In the data rows, zero lies at 4.5, halfway between 4 and 5.
Some points, one per row:
[4 5 4 5 4 6 3 7]
[3 6 6 6 3 6 5 2]
[5 4 4 6 3 5 3 8]
[4 4 4 5 3 5 3 7]
[3 7 4 4 5 5 3 4]
[5 5 4 3 6 3 6 2]
[5 4 6 4 6 4 5 2]
[4 5 3 3 6 2 6 2]
[2 8 6 3 6 4 6 3]
[4 6 6 7 3 5 4 8]
[6 3 3 6 2 5 3 4]
[5 3 7 7 5 7 4 3]
[3 6 4 2 6 4 7 2]
[2 8 6 4 6 3 5 2]
[1 9 6 4 7 3 7 2]
[6 3 2 6 3 6 2 2]
[4 6 4 2 5 3 6 3]
[2 8 5 2 5 4 4 6]
[3 7 5 3 7 4 5 8]
Here are 22 more points, each followed by its number:
[4 5 4 2 6 3 6 1] 0
[5 3 2 5 2 5 2 8] 1
[6 1 4 7 2 6 1 9] 2
[4 5 5 6 4 5 3 8] 3
[5 4 5 5 4 5 4 5] 4
[7 0 2 5 3 5 4 5] 5
[6 3 5 6 3 6 4 2] 6
[1 9 5 2 7 3 7 4] 7
[6 3 2 4 3 6 2 4] 8
[5 4 4 2 4 3 4 3] 9
[4 5 5 3 7 2 8 3] 10
[2 8 5 2 8 4 7 9] 11
[5 4 6 7 4 6 3 3] 12
[4 5 5 3 6 3 7 6] 13
[4 6 6 7 3 6 4 4] 14
[5 4 3 5 3 5 3 6] 15
[4 5 6 7 4 7 4 5] 16
[3 6 5 7 3 6 4 7] 17
[6 3 3 5 3 6 2 6] 18
[4 5 6 2 7 4 8 8] 19
[2 8 6 4 5 3 5 3] 20
[7 1 4 8 2 6 3 6] 21
Which three of these numbered points are nearest to each point below, ignoring the 2 directions in which the first points spread most? Their numbers follow each, nearest first.
[3 7 4 3 5 2 5 5] > 15 1 0
[3 6 6 3 8 2 8 4] > 10 13 21
[5 4 4 1 6 3 6 3] > 5 0 9
[5 4 5 5 4 5 4 6] > 4 3 21
[5 4 5 5 4 5 4 6] > 4 3 21
[6 3 3 6 2 5 2 2] > 20 15 7
[4 5 4 2 6 3 6 3] > 0 5 18
[5 4 4 2 6 2 6 6] > 5 13 10
[5 4 5 5 4 4 4 1] > 20 3 4
[6 3 5 7 5 6 5 8] > 10 21 11
[4 4 6 7 4 7 4 3] > 16 12 14
[4 5 6 6 4 5 3 4] > 12 20 6
